In the data rows, the value 128 means zero.
Some points, one per row:
[114 104 111 122 117 139 157  96  99 112 149 156 128 131 104 120 147 121
 144 110 129 161 123 144]
[ 45  58 108 178   0 181 150  59 104 128 150 146 154 160 109  66 143 122
 147  51 172 166 140 165]
[134 107 134 108 183 144 138  84 169 137 134  88 159 108 158 119 154  97
 134  80 103 126  80 164]
[103 116 127 114 133  93 144 141 100 117 155 141 125 130 106 140 132 181
 139 136 119 108 132  95]
[ 99  74 199 121 145 151 173  98 123 195 167  64 130  97 134  95 155 156
 156  78 131  94  79 107]
[131 151 128 107 160 132 150 113 145 128 133 123 136 126 137 132 136 101
 140 104 100  95 100 147]
[148 179 164  75 200 101 135 135 137 126 124 120 120  95 146 150 118 145
 152 134 102 101  95 124]
[119 171 144 107 132  91 145 152  90  93 138 180 110 119  88 134 121 159
 124 150 117 124 149  85]
[168 173 171  91 224 120 134 126 160 128  97 107 134  85 175 148 115 104
 126 140  84  89  80 135]
[132 143 216  87 253 110 163 137 133 167 136  91  97  70 152 139 120 172
 135 160 110  56  71  54]
[134 127 133 148 123 174 144  80 141 117 129 119 130 123 142 105 120 108
 154  56 108 139 110 181]
[132 141 156 119 141 116 138 134  97 104 139 149  98 129  97 135 111 150
 141 132 120 108 126 110]
[107 102 188 150 136 155 135 105 133 168 161  85 119  87 131 115 126 131
 145 104 141 100  75 104]
[148 143 185 114 204 123 131 125 139 137 138  83 139  94 153 161 114 135
 150 133 121  92  77 114]
[ 98 107 213 140 134 101 135 146  79 161 186 115  93  96  67 142 101 213
 152 152 185  69 113  45]
[117 133 146 144 126 117 112 124 111 129 151 129 122 112 111 138 122 153
 126 133 154 108 117 109]
[ 85  86  85 204   4 185 100  69  70  96 149 153 139 160  93  91 126 111
 129  87 173 166 160 185]
[170 179 110  95 193 105  83 143 129  82 116 126 146 103 142 165 120 117
 136 167  99 105  98 139]
[166 156 191  88 243  93 128 135 146 165 146  70 115  83 159 164 141 152
 140 174 118  48  62  67]
[103 102 130 177  55 192 132  74  97 165 163 114 127 124 134  63 155 120
 138  91 161 128 123 160]
[178 153  77 134 124 188  93  80 153  78  99 143 154 127 185 125 133  52
  95 101 117 159 125 211]
[140 148 122 116 121 104 107 149  63  93 175 164  78 126  83 135 142 193
 109 179 161 100 139  58]
[155 148 123 124 127 128 111 131 110 108 133 174 102 117 117 124 159 148
 110 152 139 107 139 126]
[177 160 166  74 237  78 124 149 122 133 137 123 102 106 141 156 143 182
 108 199 117  63  98  71]
[142 122 108 135 100 131 116 118  98  92 126 173  99 140 101 113 146 138
 116 132 130 124 158 128]
[144 122  77 145  92 163 109  94 136  79  91 169 118 134 128  97 148  98
  99  97 113 155 142 186]
[197 141 112  90 253 128 115 133 201 109  60 113 138 107 196 145 143  91
  79 122  62  91  99 154]
Then 10 other points, each followed by its number:
[180 138 115  97 204 114 109 151 181 106  84 121 133 115 139 130 139 114
 108 152  87 117 112 121] 0
[122  84 110 174  71 145 136 113 134 124 134 139 100 133 119  76 142 140
 114  81 166 164 144 123] 1
[145  74 220 139 210 149 153 118 187 232 141  18 124  79 165  77 137 133
 129 106 146  80  55  74] 2
[157 139  66 155  83  94  93 156 112  84 104 195 107 134 103 106 114 152
 106 142 144 173 176 121] 3
[185 170  93  89 180  65  87 198 144  84 100 158 125 138 129 150 100 131
 103 185  88 120 133 112] 4
[ 94  79 124 190  28 135 120 146  94 135 165 154 113 142  63  89 115 175
 120 133 172 152 153 107] 5
[125 106 132 143 105 105 116 170 121 119 149 122 119 141  90 118 123 148
 138 140 147 142 141  94] 6
[ 95  99 113 213  17 161 121 117 115 127 154 136 115 146 108  93 110 120
 123  78 160 172 140 154] 7
[128  91 190 141 131 156 132 124 148 183 177 101 137 123 154 110 120 116
 117  92 140 127  88 111] 8
[161 165 149 112 172 101 129 162 161 141 136 123 145 143 148 163 106 112
 118 139 112 129 119 127] 9
Which of these numbered points is nearest to each point below, ignoring the direction in which the first points spread most? Its number follows each.
[ 94 124 153 163 125 134 160 128 119 174 153 101 108 120 108 116 134 157
 140 101 163  95 133 101] > 7
[117 142 154 150 156 122 145 134 121 149 140 104 101 109 126 124 123 151
 144 127 141  92 118 108] > 7
[142 164 128  94 179  35  97 207 116 103 125 168  87 119  84 176 109 206
 141 213 133 104 133  61] > 3
[126 145  96 133  89 103 104 157 108 100 154 194 128 165  84 127 120 148
 111 128 165 170 161 131] > 3
[ 90  84  90 175   0 149 124  96  69  86 142 192 144 187  95 111 123 142
 127  92 175 199 192 160] > 6
[ 75  95 180 164  87 124 131 152  91 133 171 145 107 116  87 118 122 192
 132 122 172 121 160  74] > 5
[176 173  63 121 143  94 109 165 141  84  83 148 127 148 119 170 112 104
 120 173 119 131 135 153] > 4
[110  91 165 144 124 120 138 114 104 158 146 118 125 118 118 122 119 138
 138 114 152  95 121  96] > 7
[122 135 127 159  82 127 137 134 125 151 129 116 133 140 105 113 135 124
 141 124 161 120 134 142] > 7
[175 173  74  99 164 132 116 139 148  85  69 148 142 133 167 163 132  84
 120 129  67 114 123 171] > 0
[105  95 107 144  72 135 145 121 117 150 109 120 113 157 112 120 136 111
 106 108 134 133 149 132] > 1
[ 88  74 199 166  94 162 171 100 131 231 157  43 129 118 133  98 130 125
 165  96 188 106  74 121] > 2
[145 133 108 132 120 135 116 111 139 118 102 145 168 159 131 154 122  87
 135 120 112 157 134 148] > 9
[103 136 138 132 112 100 143 141 109 164 127 123 116 143 130 118 121 139
 117 131 113 109 140  92] > 7
[ 76 118 143 132  85  91 155 154  79 168 156 143  87 165  85 119 122 192
 123 119 153 119 155  52] > 5
[118 117 101 143  72 125 133 105  97 104 123 154 141 162 117 115 120 109
 139 100 144 156 173 151] > 9
[ 43  31 131 227   0 232 172  65  88 162 156 146 162 155 101  34 137  87
 154  51 198 192 143 196] > 8
[153 195 128  62 201  49  90 211 109  96  95 191 126 137 104 205 127 186
 105 243 100 111 149  65] > 3
[149 150 134  99 175 112 143 146 169 148 102  89 133 143 149 128 134 121
 122 133 123 104 105 138] > 9
[ 80  68 155 166  28 174 156  98  88 144 164 129 132 127  80  77 118 157
 149  89 205 151 151 107] > 5
[118 125 115 183  60 176 133  72 142 116 111 141 155 152 137  71 117 103
 133  80 151 178 159 167] > 9
[129 123 160 109 168 133 110 143 134 159 122 114 133 101 152 139 151 152
 134 151 122 127 118 102] > 1
[179 175  61  89 135  65  92 177 111  90 111 197 151 173 119 181 101 114
 105 172 129 152 167 129] > 4
[ 99  88 157 173  95 177 158 105 149 159 147  95 124 121 149 108 134 106
 145  51 142 123 106 154] > 8
[104 127 165 111 111 120 132 138 101 134 137 134 132 140 110 137 146 165
 141 174 129 138 142  92] > 6
[116  75 217 131 172 165 151 119 185 223 161  54 115  97 171 111 128 151
 134 131 132  80  65 113] > 2
